Each path below is one point turned by a fixed rotation once a step. After each direction that follows a path, write how fast that rotation turns it, in degrees per step (0 if it stays still).
Each turn is a multiple of 5 degrees from 10 to 175, or 0.
Each row of a path follows its step; steps can be skipped.
Rotation 1:
step 3: [  7   0   8  -1  -9  22  -2   7  30   9   3   2 -27  -5 -29  -9   5  -7
 -21 -14 -13  16 -12  31  -6  17  17 -35   4  19 -16  -3  -7 -28  -6   6
 -12  35  20 -23  23 -11  -8 -14   8   7  26   8  -7 -25   4 -12 -33   8
  -2   0   3  -6]
step 9: [ -6  10 -16 -19 -28  31  25  24 -34  -7 -21   2 -22   2   4   6  -3   2
  13 -10  -5 -18  19  -4  26  21  -9 -34 -10   7 -13  10 -36   1 -21   3
   7   2  13  26 -11   7 -21  -1   5   4  13  15 -18  15  -8  -5  -3 -15
  30  -3  12   6]
step 13: [ 17  17 -16 -16 -35  19  27   4 -32  16 -11 -16  20  -5   0 -22  -6  24
  10  10  10 -17  24  19 -25   4  -3  -8  -8 -11   3   3   8   7  -2   4
  15 -14   1 -15  18   2   1 -10  12  35  15  16 -22  34  21  14 -18  -7
  -1   9   4  17]
step 25: [ -7  33   9  12  -8  17  -5 -26  17  -7  -8 -25  16 -19  -7  27 -10  25
   8   6   2  -8  28   0  -7 -14  13 -20  -3  -8   7  14   7  14  21  17
  26  13   3  14 -13 -11   8 -14   4  22  20  28  36  14   3 -25   3 -17
   7  32  -4   0]
step 27: [-13  -1 -17 -13 -20 -12   2   7 -22 -13  13  15  43  14  -6  20 -10   3
  -1  -3   0 -12 -27   7  32 -20 -16  43   4  -1   5 -15   5   8   6   4
 -11   5 -13  17   9 -13 -24 -13  -6  15   2   6   4  34 -28 -20 -19  29
   3  -7 -12   3]
step 28: [ 12  -9  -5  13 -15   8  25 -16  22   1   1  12   6  12  -3 -31  -7 -14
  39  33  19  -3  12  -3  18   3   5 -15 -10  15 -25  -6 -22  -3  16  17
 -11   9  -1  -8 -27 -10  -6   5   8  11  17  32  12  33 -12  -5   0   9
 -29  -3  31  -4]
step 29: [-20  27 -10   6  -7 -10  10 -26  22  -4 -26  13 -21 -10  18  32  -9   8
   1 -11 -19  12  21  21  -5  10   2  -5   4  -2  -1  16  21  -6  15 -20
  17   6  16 -10  -8  12 -10 -18   0  33  32  22  22  -4  12   0 -14  31
 -11 -28   2  -5]
Directions:
[ -5   0   0   1   1  -7   0  -2   0   3  -7  -2  -7  -2   5   1  -7  -8
   5  -3   2   2  -6   5   2   0   0  -5  -4  -4   2   0   1   3   0   7
   2  -1   2   2  -1   2  -1  11   2   9  -2   2  -6  -2   3   5   5   1
   3 -11  -7   5]  130
[ -5  -4  -6   2  11  -1  -5  -1   4   4   1  -3  -1   3  -3   1   1  -3
   2  -4  -3  -2  -5   7   1   1  -1  -7   6  -6   3   9  -1   1  -3  -7
  -9   0  -4   0   3  -7   4 -10  -6   0   2   2   2  -1   1   2  -2  -2
  -4   3  -9   1]  95
[ -2 -10   4  -3  -4   2   4   0   0   2  -4   1  -1   7   0  -1  11  -7
   1   2  -3   5   4   6   1   5   2   9  -8   0  -1   3  -1   7  -2  -2
  -9   1   4   3   2   4  -5  -3  -3   1   4   4   4   4  -3  -2   4   4
   1  -5   4   7]  55
[ -5   1   3  -8   0  -1   1   0  -6   3   5   4   2  -5  -8   5  -6   4
  -2   0 -10  -2  -3   4   1   0   2   5   8  -2   1   5   2  10   3   3
   1  -4  -2   6  -6   4   4  -1   2   3  -3   1   7  -4   8  -3   1   5
  -4  -2   5  -1]  175
[  7  -7   8   2  -5   9   3  -3   2  -4   1  -7  -5  -3  -6  -4  -8   3
   2   4   1   3   1   2   0  -1  -2   1   2  -3  -7  -4   0   3  -2  -3
  -5  -3   0  -4   7 -10   4   7   2   3  -1   1   3   1   7  -3   1  -2
  -7   0  -5   3]  145
[ 6  4  3 -1  2 -1 -2 10  9  1  5 -6 -2 -8  1 -8 10  1 -5  0 -2 -2 -4  1
 -1  0  7  2  1 -2  5 -1 -3  6  3  1 -3  1 -5 -5 -4  1 -4  2 -1 -1  5 -5
 -3 -1  6 -7  3 -2  5 -7 -6 -2]  20
[ 5  1 -1 -3 -3 -2  4  5  0 -5  8  3  4  0 11  4  0 -4 -7  1 -4  3  1 -1
  4  3  2 -3  6  4  4  0 -6  2 -4 -6  2 -3  0  5  6 -7  9  1  3 -1 -2  2
 -4  8  0  5  4  5  5 -2 -3  6]  100
Rotation 2:
step 0: [ -9 -25   9 -14  -4  35  10  -1 -16 -17   5  -5 -26   4 -16 -29   4 -17
 -11  -7  29   1   4  -1  33  -7   3  -5  -2  -5 -11   4   0  24   2  11
 -34 -12  23  -9   5  24  -9  20  23  -1  13   8 -24 -23  -2  -8   5  10
   3   4  -7 -15]
step 4: [-23  -2 -23  -2  -4  -4   6  23   8   0 -26   4   8 -10   2  12  15  12
  -1 -12   5 -18  41 -37  -7 -14  12 -15 -17   1  -3 -18  -8  -4  13  12
 -24 -11  15   5   5  -3  13  26 -14   4 -32  -1  -7  10 -10  -3  12  31
  12   0  13  20]
step 5: [  4   1   9  14 -10  40 -13  19 -17 -31  -2   5 -24  10   1   9 -11 -11
  -1  -7  35 -20  -6 -14  13 -15 -10 -14   0   4   7 -17   6  20  -4  23
  -3  10   3 -14  10  -8  18  13  -4 -33 -22  -7   2   9  17   5  17  -4
  -2  36 -11  -1]
step 6: [  8 -21  15  26  10  18  31  11  10  -2   1   6   0   4 -32  -7   9  -7
  -7   9   6  -1   3  -2  34  -8   3  16   4   4  10  -4  -2  -3  11 -16
 -24  29   3  28 -14  21   0  25   0  16 -31  14 -10  -9 -10  20   9  -6
 -11  27  14 -15]
step 14: [ 22  -2 -16   9  -4   9   4  23 -24  -6  18  20  11  22 -11 -14  -7   6
  10  -1  14   1  15 -24  26  -5   1   1  -8  15 -28  18  -1   4   8   4
  -4   2  -2  -1   8  30   4  11  17  24 -16  29 -36 -11  -9   4 -29  13
  19  12   4  -6]
step 15: [ 11   9  13 -14   8  15  -5  22   9  13 -13  -9   4 -11 -11 -16   9 -17
  -8 -24  18  -7  34 -27  -5   5  -8   4 -44  11  -6 -40 -13   6   4   5
   2 -24  26   8  21  -3  15   4   9   1 -13 -13 -21 -16 -11   1   6  12
 -15   1   9   7]
step 23: [  4 -23   8  21   3  19 -27  -5   3 -15 -33   9  -4   2 -26  18  20 -13
  -7   2   2 -23  15  -8  30   0  20   0  -8   7  10 -32  20   4  12  -4
  22   0   1  14  20  15  16  10 -11  -4 -15 -12 -29  -5   0   1   6  -8
 -19  27  -5  14]
Directions:
[ 9  6 -1  5  3  0  3  2 -9  2 -2  0  5 -2  0 -5  4 -1  2  6  3  2  1  0
  1  5  5  9 -1  0 -3  7 -7 -1  2 -2  7  4 -2  5  6  1  8  4  6 -2  1  1
  3  7 -6  2  3 -7 -5  1  0  0]  90
[ -6   0   3   0  -5  -5   0   4 -10   1  -6  -2   4   9   4  -3  -4  -3
  -3   2  -5  -3   3   0   0  -6  -1  -1  -2  -1 -13   1  -2   1   5  -7
  -4   3   5   1   0   6  -5   4   5   0   4   0   0  -2   3   2   2   2
   0 -12   3   0]  100
[  2  -2 -12   1  -5   5  -7  -6  -7  -2  -5   1  -4   0   2  -2  -4  -2
  -1   4   1   4  -3  -6   3   5   7  -9  -2  -3   0   8   3  -1   7  -3
  -4  -1   6  -6  -1  -3  -2   7  -5   2   0  -1  -4   3  -2  -4   0   1
   1   5  -3   8]  80
[ -6  -1  -4   3  -5  -2  -1  -3   4  -5  -3   4  -1   5  -2  13  -2   2
   5   7  -4   5  -4  -1   6  -2   4   3  -1   2   0  -8   0   6   4  -3
   0   1   0  11  -2  -5  -2   4   0   0  -1  -1   9   2   4   3   3 -10
  -2   2  -3  -2]  25
[ -1   1  -7  -1   4   1   6   0  -1  -1  -2  -2   3   4  -3   2 -10   4
  -7   2  -2   2   3  -2   2  -3  -3   4  -3  -7   5   2   4   0  -3  -9
   0  -2  -7   3  -9  -3   5  -4   5   3   0  11  -5  -1 -10   4   3   3
   5   1   4   3]  135
[-8  4 -5 -5 -3  1  0  3 -5  3 -5  2  3  8  2 -6  0 -4  1  4  0  6  0  7
  3  3 -3 -2  0 -6  7 -5 -4 -1 -8  5 -5 -1 -5 -3  6  2  5 -5 -3  1 -7 -7
  5 -1  2  4 -1 -1 -2  0  6  8]  130
[  1   1   2   1   0  -1  -2   0   2   6  -5  -6   1   5  -7  -3  11   1
  -2   6  -7  -7  -2  -3   3   3  -1   0   3   8  -3  -4  -2  -6   1   1
  -6   0  -2   0  -3  -5   0   2   1   3  -1   8   0 -10  -5  -7  -5  -3
  -6   2  -1   9]  130
[ -2   3  -3   2  -4   3   4   5  -3   3   4  -1  -3  -3  -2   1   1   2
  12   4   1   5  -1  10  -4   4 -10   5  -9   0  -1   3   5   2  10  -1
   2  -4   2  -2  -2  -4  -2  -1  -1   2  -2   3  -8  -2   3  -4  -7  -4
  -3  -3   6  -2]  60
